Rows are one point carried round by a steady rotation, each followed by how many steps it has turned.
The counts run from 0 to 461.
[151 154 121 103 114 155  89 142 172 105  92 113 110 104  77 122 115  92
  80 112 117 159 179 145 124 151 102 134 133 122 174 118  89  96 115 131
 126 125 123 126 152 134 141 103 153 132  99  97 108  94 176 120 125 180
 170 195 142 124] => 5
[109 164 149 129 175 118 123 136 106 181 144 147 143 132 119 132 107 128
  64  94 101 151 113 116 105 130 118  94 183  88 118  85 117  63 130 119
 115 120  87 125 125 112 130  78 151 111 141 117 107 105 126 119 112 125
 142 199 123 155] => 186
[ 82 166 196 119 151 143 149 130  77 146 126 141 157 140 139 110 118 129
  95 146 134 150 110 102 125 105 148 148 159 131  82 106 138  95 146 121
 105 124 151 142 153 143  93 122 127 138 124  70 115 119 169 127 169 116
 114 116 172 185] => 207
[146 105 120 108 101 181 141 142 129 124 106 111  83 126 135 124 102 138
 137 100 119 156 188 121 151 152 117 117  57 144 132  91 151 106 100 158
 137 123 115 107  93 116 118 116 100 120  68 154 172  99 130 128 125 117
  96 141 177 138] => 377
[168 137 118 126  94  96 103 165 122 117 105 143  90 155 123 180 143 127
 122 114 127 180 133 130  97 116 126 161  95 125 151 115  77 180 179 146
 110 123  92 122  99 116 105 136 155 133 117 103 170 161 171 154 155 143
 112 103 144 107] => 264
[142 125 158 140 143  76 182 116 124 178 160 135 171 178 189 105 135 157
  79 113 135 164 103 158 156 117 112 146 134  86 104 105 141 112 151 128
 132 113 138 118 117 108 144 125 137 104 140 164 138 125 142 158 133  99
 143 143 182 151] => 68
[144 122 129 168 123 113 144  52 118 103 140 150 110 117 142 103 170 116
 126 133 115 121 166 126 114 171 106 198  97 143 167 138  93 164 111 125
 138 142 181 143 123 149 152 140 121 133 143 120 128  84 179 173 136 145
 104 171 140 101] => 458
[122 121 111 134 126 106 193 157  97 146 150 146 152 221 162 131 132 136
 145 156 118 147 123 162 142 133 108 128 150 101 123 148 132 151 134 144
 158 134 136  99 157 105 141 139 159 153 147 191 140 141 139 140 141 129
 164 107 170 158] => 72
[122 125 124 111  97 148 144 151 134 149 109 114 152 125 128 117 114 145
 128 154 132 114 133 160 134 109 199 102 166 119  81 133 158  74 104 114
 125  97 113 108 156 116  93 116 141 142 105  96 112 161 112  61 164 130
 154 135 167 122] => 34
[ 98 107 128 153 116  88 145 109  91 128 189 157  96 123 133 125 146 142
 152 149 133  73 122  87  95  82 134 150 128 122 100 163 145 160 144 121
 118 139 150 115 154 106 150 129 119 123 131 123 120 155 155 109 176 155
  52 104 141 138] => 95
[156 146 139 114 110  91 102 121 161 116  99 110 156  88 112 144 176 155
  85 117 148 137 113 162 123 120 138 154 123 122 159  84 137 104 133  86
 110  87 117 128 112 168 121 143 142 130 157  60 115 142 118 124 114 127
 153 141  83  95] => 145
[118 146 178 143 139  62 125 130 109 117 139 164 101 146 123 158 131 119
 101  88 115 180 114 119 118  91 117 160 141 134  88 153  68 162 174 138
 101 182 120 134 126 119 147 132 156 109 117 112 155 110 138 144 140 121
  83 119 129 131] => 85
[147 117 135 130 138 108 115 111  88 162 128 143 116 158 139 112 125 104
 186 105 142 130  85 136 147  89 152 129  86 150  53 128 136 171 124 154
 127 156 106 103  97 104 144 129 117 106 138 145 151 133  60 110 130  70
  70 107 132 105] => 415
[106 173 140 125 164 139  98 153 101 137 105 150 150 173  89 132 141  96
 106 147 147 157 112 132 117 158 118 134 168 111 171 121 111 109 158 105
 142 126 149 132 151 159 120 145 137 155 197  93  96 113 187 156 117 138
 181 128  74 159] => 325
[117 113 113 130 122  78 117 119 133 154 121 131 174 138 120 152 136 134
 113 154 128 106 103 150  77 135 180 124 171  85 125 148 136 127 182 128
 143 112 104 128 149 115 116 134 196 122 157  86 123 181 137 135 159 122
 143 118 105  76] => 288
[109 122  94 184 166 178 120  80 161 148 123 123 156 123 118 141 115  99
 142 190 136  75 119  81 128 159 167 148 161 125 123 134 118 187 126  81
 161 122 161 154 153 106 103 135 137 150 167 151 105 134 142 154 121 121
 124 139 135 138] => 310
[118 129 120 102 124 142 201 142 115 122 112  99 186 154 176 144 150 152
 127 146 132 129 133 143 147 134 143 106 127 129 104 129 153  83 130 158
  93  87 107 150 117 147  91 119 120 137  86 132 146 165  92 113 137 116
 167  89 179 138] => 388
[130 115 149 140 137  81 132  71 117 122 183 155 106 120 145  77 138  85
 156 128 150  81 121 104  91 102 128 153  73 124 130 136 144 125 146 144
 110 144 155 105 136 120 196 132 108 109 125 117 131 120 172 131 173 123
  67 130 119 112] => 100
[146 153 148 112 122 127 157 111  89 134 121 143 123 120 117 105 128 147
 103  86 104 136 125 142 122 164 104 120 150 119 133  77 153  69  82 132
 150 120 120 100 107 130 124  94 120 110 164 122  68  73  85 130 111  95
 127 218 110  96] => 180
[100 100 128 159 117  90 169 106 117 138 187 142 105 112 167 126 159 165
 145 134 123  73 132  81 120  91 126 131 134 116 103 155 144 169 134 101
 113 141 151 148 127  99 147 134 124  84 121 157 126 160 143 144 153 143
  68  99 139 150] => 94
[154 169 133 135 124 105 133 122 120 132 148 132 109 142 155  90 152  86
 116 111 161 163  93 124 137  44 110 179  76 136 130 104 114 148 142 154
  84  99 118 132 144 123 165 121 113 151 116  98 135 108 163 109 177 151
 108 106 159 143] => 243
[130 123 121 124 182 146  51 115 155 166 110 148  92  86  90 152 110  98
 113  99 147 128 113 114 132 119 123 119  85 127 135  63 122 118 112 106
 145 127  89 109 109 104 124 108 142 109 149 127 126 102  89 101 118 109
 108 176  98  97] => 161
[ 93 111  87 125 166 130  96  83 180 121 108 113 150  98 108 128 184 115
 175 159 135  56 127 156 126 113 156 119  94 139 137 134 149 127  99 130
 127 103 142 134 129 148 133 139 109 126 120 141 140 169 112  78 136 115
 124 117  92  86] => 135
[142  95  99 140 118  75 157  69 144 123 157 151 121 108 139 163 162 121
 152 127 120  85 126 131 108 112 131 144  86 136 119 142 115 153 107 133
 119  98  94 101 103 123 137  99 127 130 115 137 143 138  81  93 138  97
  87 147 125  41] => 277
[157 101  78 140  99 117 133 118 124 142 116 112 177 136 132 149 140 160
 163 141  88  71 145 147 101 198 153 108 161  90 153 149 141 162 145 142
 170 131 143 145 102 118 113 120 164  97 150 160 103 184 126 179  94 122
 154 138 105  91] => 291
[116 152 133 103 145 142  79 179 158 122 109 111 120  96  81 150 116 124
  73 133 124 152 138 129  94 131 131  98 154  99 158 101 117  49 143 115
 116 105 105 125 167 139 105 116 151 121  93  76 124 134 176  95 164 181
 151 133 129 148] => 9
[125 121  79 129 143 140  72  75 162 129 106 109 138  92  99 101 162  76
 181 151 152  52 125 150 122 118 180 139  87 131 132 128 138 141 116 139
 127 107 149 115 139 124 143 143 128 141 131 128 135 156 125  82 136 120
 120 113  88  92] => 136
[125 130 150 133 142 124 120 107 123 126  98 147 158 145 100  97 134 121
 110 135 125 151 158 169 143 200 107 165 115 119 178 107 126 128 129 110
 171 135 172 107 112 159 142 151 112 128 178 128 126  82 169 165  92 111
 163 166  98 126] => 321
[101 162 113 127 109 167 150 113  90 118  93 110 142 118 129 137 134 153
 150 159 108  92 130 138 151 165 134 113 160 110 137 102 186 116  86 134
 154  97 150 121 141 124  89 135 138 107 157 164  61 109  68 136  97 115
 151 165 168  98] => 174
[140 138 138 132 109 144 146 111  91 137 109 139 113 139 124 124 119 136
 119 112 109 142 150 138 139 188 102 135 147 128 124 108 138 102  68 144
 173 121 147  77 113 140 107  96 125 125 174 150  88  86  94 131  99 100
 144 208 125  99] => 179
[ 96 123 163 162 141  82 146 131 119 127 163 161  96 135 134 146 149 161
 107 152 112 129 115  87 109  92 132 141 162 109  90 167  89 179 180 101
 108 150 133 158 150 119 119 145 160 121 122 120 138 162 161 135 163 163
  77  87 141 168] => 90
[ 84 121 163 159 201  56 108 100 115 128 145 155 128 130 138 160 165 137
 106 110 111 119 109 106 104 127 106 126 152  93 110 160  95 150 187 132
 109 163 123 175 120 125 142 142 158  84 131 161 157 176 127 157 124 122
 104  86 100 124] => 445
[ 58  87 176 121 166 152 139 134 100 137 129 151 115 112 112 147  93 137
 144 136 116 122 142 105 122 152 160  91 134 140  74 133 143  75  99 134
 135 173 132 107 155 124 118 139 108  97 107 143 135 112  75  91 128 109
  96 132 123 135] => 196
[142  98 118 130 114  65 117 144 104 137 173 174  98 171 117 107 113 106
 158 109 128 135 105 111  83 117 123 130 121 119 126 169 125 160 153 126
 151 163 128  68 149  88 188 137 146 130 170 127 103 114 147 112 145 127
  76 127  76 114] => 436
[125 123 132 108 135 167 159 184 104 135 127 109 141 175 151 174 113 151
 134 131 126 160 113 112 158 122 142  98 164 127  95 119 145 147 148 117
 127 133  94 161 104 112  86 144 119 135 125 164 152 140  69 147  93 108
 151  70 146 180] => 52
[155 136  87 127  92 109 188 157 178  96 162  99 154 174 170 120 145 141
 126 127 132 123 135 148 137  84 107 119 137 106 155 180 147 151 124 142
 112  91 118 146 155 120 158 137 138 151 108 172 140 151 124 115 131 168
 175  72 178 139] => 250
[138 132 146 121 144 130 166 152 113 132 110 153 139 165 126 141 108 131
  73 117 109 177 159 133 133 191  74 117 160 104 153 101 118  83 113 114
 153 133  98 113 127 144  94  94 139 143 153 141 139  99 132 161  99 119
 172 210 131 142] => 184
[129 110 117 107 109 165 154 167 140 130 136  95 104  80 144 130  91 168
 138  99 106 101 173 115 138 119 133  81 113 117 104 120 186  83  91 127
 124 119 114 139 127  92 127 124  97  79  66 144 130 138 105  89 129 165
  93 122 157 153] => 373
[143 143 136 156 190 149  72  75 143 171 133 153 148 125 116 150 112  92
  92 148 144 124 102  82  97 135 143 152 140 125 116  97  80 179 161  92
 116 139 108 160  97 111 115 104 140 139 163  96 132 135 148 155 114 114
 110 153  88 134] => 304
